One turn moves each row of this set onto another row. After a few examples, where does it send each row asked below?
k_73: [-.11,.27,-.11,-.18,.01,-.39,.19,-.09,-.08,-.04,.17,.10,-.07,-.14,-.12,.08,.09,.19,-.24,.04,.09,-.13]
k_451: [-.04,.21,-.08,-.07,.14,-.46,.13,-.12,-.06,.03,.13,.01,.02,-.02,-.11,-.03,.20,.26,-.06,.15,.16,-.17]
k_887: [-.08,.19,.03,-.14,.21,.01,-.01,.19,.09,.10,.08,-.11,-.07,.01,.17,.02,.31,.30,.16,.24,-.04,-.11]
k_269: [.12,.18,-.01,.00,.08,-.34,.03,-.11,-.13,.08,-.10,.05,.02,-.32,-.22,.05,.00,.18,-.13,.11,.15,.02]
k_848: [.14,-.02,-.11,-.10,.16,-.16,.14,-.16,-.14,.04,.10,.40,-.08,-.13,.35,-.14,.17,.20,.04,.20,.22,-.01]
k_918: [.15,-.16,-.06,-.05,.08,-.40,-.07,.09,-.19,.02,-.02,.15,.09,-.20,.16,-.05,.03,.19,.17,.07,.12,-.09]
k_866: [.13,.24,.08,.01,.09,.31,.06,-.03,-.02,.04,-.23,-.03,-.05,-.09,.09,-.14,-.08,.19,.00,.09,.10,.13]
k_634: [-.01,.18,-.06,-.01,.11,.18,.11,-.01,.11,-.02,.03,.02,-.02,.30,.19,-.12,.12,.19,-.01,.05,.04,-.09]
k_303: [.06,.24,-.07,-.24,.08,.21,-.11,.29,.04,-.06,.08,-.01,-.08,-.24,.01,.14,-.01,.24,-.14,.04,-.14,-.12]
k_409: [.08,.20,-.05,.11,.15,.05,.40,.27,.07,.09,.17,.16,.03,.05,.23,.11,.15,.10,.15,.12,.23,-.01]
k_694: [-.04,.06,-.02,-.31,.01,-.26,.15,.12,-.26,-.02,.07,.05,-.07,-.52,.18,-.02,-.10,.20,-.12,.04,.10,-.09]
k_789: [.09,.08,-.23,-.05,.24,-.16,.10,.01,-.08,-.15,.22,.19,-.07,-.08,.29,-.26,.12,.25,-.10,.07,.19,-.35]
k_505: [.03,.26,.02,-.09,.05,.36,.18,.03,.02,.01,-.07,-.03,-.09,-.11,.11,-.06,-.11,.13,-.28,.00,.01,.02]
k_262: [.14,.03,.09,-.10,.19,.10,-.07,.12,.09,.26,-.02,.03,.02,-.11,.12,.15,.21,.22,.08,.26,-.07,.07]
k_208: [.11,.15,.02,-.02,.07,.14,-.18,.26,.03,.08,-.18,.00,-.09,-.31,.02,.14,.07,.18,.02,.09,-.08,.06]
k_293: [.30,.25,-.03,.06,.12,.20,.26,.30,-.03,.01,.05,.19,.06,-.21,.06,.13,-.13,.12,.08,.05,.21,.07]
k_336: [.22,-.04,-.01,-.25,.10,-.24,-.03,.07,-.28,-.01,.02,.11,.09,-.42,.09,-.06,-.17,.26,.04,.09,.12,-.07]
k_763: [.13,.15,.02,-.03,.09,.22,.07,-.10,.02,.07,-.10,.10,.01,.18,.15,-.09,.06,.19,.10,.13,.09,.13]
k_791: [-.04,.12,-.23,.00,.01,-.15,.13,.05,-.12,-.17,.03,.29,-.24,-.33,.31,-.13,.07,.08,-.23,-.06,.16,-.14]
k_498: [.15,.10,.00,-.05,.17,-.39,.10,-.20,-.08,.17,.05,.09,.09,-.11,-.16,.05,.12,.23,-.07,.21,.15,-.02]
k_511: [.01,.33,-.08,.00,.14,.10,.44,.34,.04,-.03,.24,.07,-.03,-.05,.20,.07,.05,.15,.01,.05,.21,-.11]
k_193: [.25,.00,-.11,-.08,.22,.01,.12,-.02,-.13,.03,.08,.25,-.07,-.45,.23,-.14,-.08,.14,-.34,.07,.16,-.14]
k_772: [.09,.25,-.08,-.12,.08,-.29,.09,-.05,-.10,-.02,.07,.03,.00,-.32,-.23,.06,-.07,.21,-.31,.03,.10,-.14]
k_977: [.20,.07,-.04,.10,.23,-.13,.04,-.04,-.18,.01,-.14,.15,-.11,-.40,.25,-.30,.06,.22,.02,.14,.28,-.08]
k_261: [-.14,.25,-.08,-.04,-.01,.22,.19,.06,.10,-.06,-.01,.00,-.15,.10,.21,-.06,.07,.10,-.20,-.05,.00,-.05]
k_720: [-.14,-.01,-.06,-.18,.10,-.36,.19,.17,-.12,.02,.18,-.06,-.04,-.32,.26,-.08,.07,.17,-.17,.03,.08,-.28]
k_679: [-.01,-.20,-.09,-.11,.10,-.41,.11,.08,-.09,.10,.18,.11,.06,-.10,.26,-.01,.14,.13,-.05,.06,.07,-.19]
k_99: [-.19,.27,-.06,-.30,.02,.08,.02,.23,.05,-.04,.14,.05,-.17,-.07,.16,.15,.22,.25,.01,.12,-.12,-.05]
k_433: [.27,.19,-.02,.20,.18,.09,.24,.29,.01,.08,.02,.14,.09,-.05,.12,.08,.04,.12,.21,.11,.25,.03]
k_814: [.09,.38,-.07,.00,.06,.17,.36,.36,-.03,-.11,.10,.14,-.06,-.23,.12,.11,-.08,.12,.00,.01,.20,.00]

k_451 turns into k_772
k_505 turns into k_763
And these:
k_720 turns into k_336
k_789 turns into k_193
k_409 turns into k_814
k_99 turns into k_208

